Some points, each followed by its number:
[-0.5  0.0 -0.5 -1.9  0.1 -1.9  1.2  1.1 -0.3  2.6  1.2 -1.1  1.0  0.6  1.7  3.0] 0
[ 0.7 -1.0 -1.9  0.5 -2.1  1.5  2.6 -1.5  0.8 -1.9  0.8 -0.4  0.6  0.7 -0.5  0.6] 1
[ 0.3 -0.1  0.4  0.9  0.7  0.8 -1.8 -0.2  0.3 -1.4 -0.9  0.8 -0.7 -0.7 -0.9 -1.9] 2
[ 0.0 -0.5 -1.0  1.2 -1.9  1.4  2.2 -1.0  0.2 -0.9  1.4 -0.4  0.0 -0.2 -1.0  0.5] 3
[-0.7  1.1  1.6 -1.3  1.5 -2.0 -1.2  1.5 -0.5  2.0 -0.4 -0.2 -0.1 -0.6  1.3  0.9] 4
[-0.4  0.6  1.6  0.4  2.0 -0.4 -3.3  0.7  0.0  0.1 -1.1  0.7 -1.0 -1.1  0.2 -1.9] 5
[ 0.0  0.6  1.6  0.7  1.0  0.5 -2.1 -0.3  0.0 -0.8 -0.7  0.8 -0.8 -0.8 -0.3 -1.3] 6
[ 1.0 -1.5 -3.0  0.8 -3.1  2.1  3.9 -1.8  1.0 -2.2  1.5 -0.5  0.5  1.3 -1.5  0.5] 7
[ 0.4 -1.1 -2.3 -0.3 -2.4  0.5  5.1 -0.9 -0.4 -0.1  1.6 -1.6  1.3  1.0 -0.2  2.3] 8
[-0.1  0.6  0.4 -0.2  0.6 -0.6 -0.9  0.6  0.4  0.4 -0.4  0.1 -0.2  0.3  0.3 -0.3] 9
[-0.4  0.8  1.5  0.4  1.6 -0.4 -3.0  0.7  0.0 -0.3 -1.3  0.9 -0.5 -0.8 -0.1 -1.9] 10
[ 0.8 -0.7 -0.9  0.1 -0.2  0.7  1.2 -1.0  0.2 -1.0  0.2 -0.5  0.5 -0.1 -0.6  0.1] 11
[ 0.5 -0.1 -0.5  0.1  0.0  0.4  0.7 -0.4  0.7  0.2  0.0 -0.1 -0.1  0.6  0.1  0.9] 12
[ 0.3 -0.6  0.1  1.7  0.8  1.7 -2.8 -1.1 -0.2 -2.2 -1.5  1.1 -1.0 -0.8 -1.0 -2.9] 13
[ 1.2 -1.4 -2.4  0.8 -2.7  2.2  3.6 -1.8  0.9 -2.1  1.4 -0.3  0.6  1.5 -1.2  0.5] 14
[-0.2  0.0  0.1 -0.4  0.7 -0.7 -0.2  0.6 -0.1  1.0  0.2 -0.4  0.0 -0.7  0.6  0.5] 15
[-0.2  0.6  0.3 -2.2  0.5 -2.0  1.1  1.6 -0.3  3.2  1.0 -1.3  0.6  0.4  1.1  2.6] 16
[ 0.3 -0.6 -1.4 -0.4 -1.6  0.1  3.3 -0.3 -0.3 -0.2  1.1 -0.8  0.6  1.1 -0.4  1.2] 17
[-0.1 -0.3 -0.7  0.0 -1.0 -0.3  1.4 -0.1 -0.1 -0.5  0.4 -0.3  0.7  0.5 -0.2  0.7] 18
[ 0.5 -1.3 -2.1  0.5 -1.7  1.9  2.4 -1.0  0.0 -1.3  0.2 -0.2  0.3  0.0 -1.1 -0.1] 19
[-0.1  0.4  0.3 -0.8  0.4 -1.2 -0.4  0.8  0.1  1.3  0.2 -0.2 -0.1  0.4  0.5  0.8] 20
[-0.6  1.2  1.6 -1.4  1.5 -2.6 -1.8  2.3  0.4  2.8  0.2 -0.3 -0.1 -0.3  1.2  1.0] 21
[-0.8  1.1  1.6  0.9  2.3 -0.5 -3.9  0.8 -0.6  0.2 -1.4  1.0 -0.6 -1.0  0.7 -1.6] 22
[ 0.5 -1.1 -0.5  0.9 -0.6  1.8 -0.6 -1.1  0.4 -2.2 -0.7  0.8 -0.3 -0.3 -1.6 -2.1] 23
[ 0.2  0.3  0.4 -0.1  0.9 -0.4 -1.7  0.6  0.5  0.5 -0.2  0.4 -0.3 -0.4  0.1 -0.4] 24
[-0.4  0.1  0.2 -1.1  1.0 -1.3  0.0  0.9 -0.4  1.8  0.2 -0.5  0.2 -0.2  0.8  1.0] 25
[ 0.0  0.0  0.2 -0.8  0.8 -0.3 -1.4  0.5  0.2  0.2 -0.7  0.3 -0.2  0.0  0.4 -0.7] 26
[-0.2 -0.2 -0.4  0.8 -1.4  0.8  1.3 -0.5 -1.0 -0.5  0.2  0.2  0.1  0.1 -0.7  0.0] 27
[ 0.2  0.5 -0.2 -1.6 -0.3 -1.8  1.8  0.6  0.6  2.8  1.5 -1.2  0.7  1.5  1.4  3.4] 28
[ 0.7 -1.0 -1.2  1.1 -0.7  2.4 -0.1 -1.0  0.2 -2.1 -0.6  0.5 -0.5 -0.3 -1.1 -1.9] 29
[-0.2  0.9  1.9  0.7  2.8  0.1 -5.3  0.4  0.1 -0.8 -2.3  1.9 -1.4 -2.2 -0.2 -3.3] 30
[-0.1  0.7  2.4  2.0  2.5  0.8 -6.2 -0.1  0.1 -3.1 -2.7  2.5 -1.9 -2.1 -0.6 -5.0] 31
New points follow, each followed by the numbers of its three nearest points above, nearest first.
[ 0.0  0.3  0.7  0.1  1.2 -0.1 -2.1  0.4  0.0  0.6 -1.2  0.7 -0.9 -0.5 -0.1 -0.9] : 24 26 10
[ 0.2  0.0  0.2  0.7  0.8  0.6 -1.9  0.1  0.7 -1.1 -1.0  1.0 -0.5 -0.8 -0.4 -1.5] : 2 6 24
[-0.3 -0.6 -1.8 -2.3 -2.2 -1.5  5.3  0.4 -0.7  2.4  2.1 -2.1  2.1  1.8  1.0  4.0] : 8 28 0
[-0.5  1.2  1.6 -0.5  1.6 -1.9 -1.9  1.2 -0.2  0.6 -0.5  0.5 -0.3 -0.2  1.1 -0.3] : 4 9 24
[ 0.2 -0.1  0.3  1.8  0.6  1.0 -1.8 -0.9 -0.5 -3.3 -1.6  0.9 -0.2 -1.4 -1.1 -2.5] : 13 2 23
[ 0.3 -0.7 -0.9 -0.4 -1.6  1.1  2.2 -1.7  0.1 -0.2  0.7 -0.5  0.5  1.2 -0.6  1.1] : 17 1 3
[-0.6  0.1 -0.3 -0.5 -1.2 -0.9  1.3  0.4 -0.7 -0.1  0.6  0.0  0.4  0.7  0.1  1.3] : 18 12 27
[ 0.0 -0.1  0.4  1.0  0.9  0.9 -1.9 -0.3  0.4 -1.2 -0.8  0.7 -0.6 -0.8 -0.5 -1.9] : 2 6 13
[ 0.0 -0.2 -0.6  1.3 -1.6  1.3  1.6 -1.2  0.1 -1.0  0.5 -0.4  0.1 -0.2 -0.9  0.1] : 3 27 11
[-1.0  1.4  1.2  0.5  0.3 -0.9 -1.1  0.3 -1.0  1.4 -0.3  0.5  0.3  0.3  0.7 -0.3] : 9 20 24
[-0.1  0.2  0.8  0.4  0.2  0.1 -0.2 -0.3 -0.2 -0.5 -0.2  0.2  0.1  0.0  0.1 -0.3] : 9 26 24
[ 0.0  0.0 -0.1 -0.5 -0.3  0.1  1.6 -0.4 -0.2 -0.4  0.7 -0.3  0.3 -0.2  0.2  0.9] : 18 12 11
[ 0.6 -1.1 -1.8 -0.1 -2.0  1.1  2.0 -1.0  0.2 -1.3  0.7  0.0  0.7  1.3 -0.6  0.7] : 1 19 17
[ 0.3 -0.7 -1.2 -1.0 -0.9 -0.4  3.4  0.0  0.1  0.7  1.1 -1.3  0.7  0.3  0.3  2.4] : 17 8 18
[ 0.5 -1.2 -2.6  0.3 -2.7  0.9  5.9 -1.5 -0.3 -0.5  1.7 -1.5  1.3  1.6 -0.4  2.1] : 8 17 7
[ 0.1  0.3  1.2  0.4  0.8  0.2 -1.7 -0.3  0.3 -0.4 -0.4  0.5 -0.3 -0.4 -0.2 -1.2] : 6 24 2
[-0.3  0.5  1.2  0.3  1.3 -0.2 -2.5  0.3 -0.1  0.0 -1.3  1.0 -0.4 -0.3  0.1 -1.3] : 10 5 6
[ 0.5 -0.2 -0.5 -0.3 -0.3  0.6  0.6 -0.2  0.0  0.5 -0.2 -0.2  0.0  0.9 -0.2  0.3] : 12 18 11
[ 0.0 -0.7  0.1  1.7  0.4  1.0 -1.6 -0.9 -0.5 -3.7 -1.4  1.2 -0.2 -0.7 -1.0 -2.5] : 13 23 2
[ 0.2 -0.3 -0.4  1.0 -0.4  1.5  0.2 -1.2 -0.2 -1.0 -0.1  0.8 -0.4  0.4 -0.5 -0.3] : 27 11 29
[-0.1  0.6  1.8  0.4  1.0  0.3 -1.8 -0.2 -0.1  0.0 -0.6  0.4 -0.6 -0.6  0.1 -0.8] : 6 24 10
[-0.1  0.7  0.8 -0.2  1.2 -0.8 -1.8  0.9  0.3  0.4 -0.7  0.5 -0.6 -0.4  0.3 -0.7] : 24 26 9
[-0.3  0.8  1.8  0.0  1.9 -0.8 -3.0  0.9  0.0  0.2 -1.2  0.8 -1.1 -1.1  0.6 -1.1] : 5 10 22
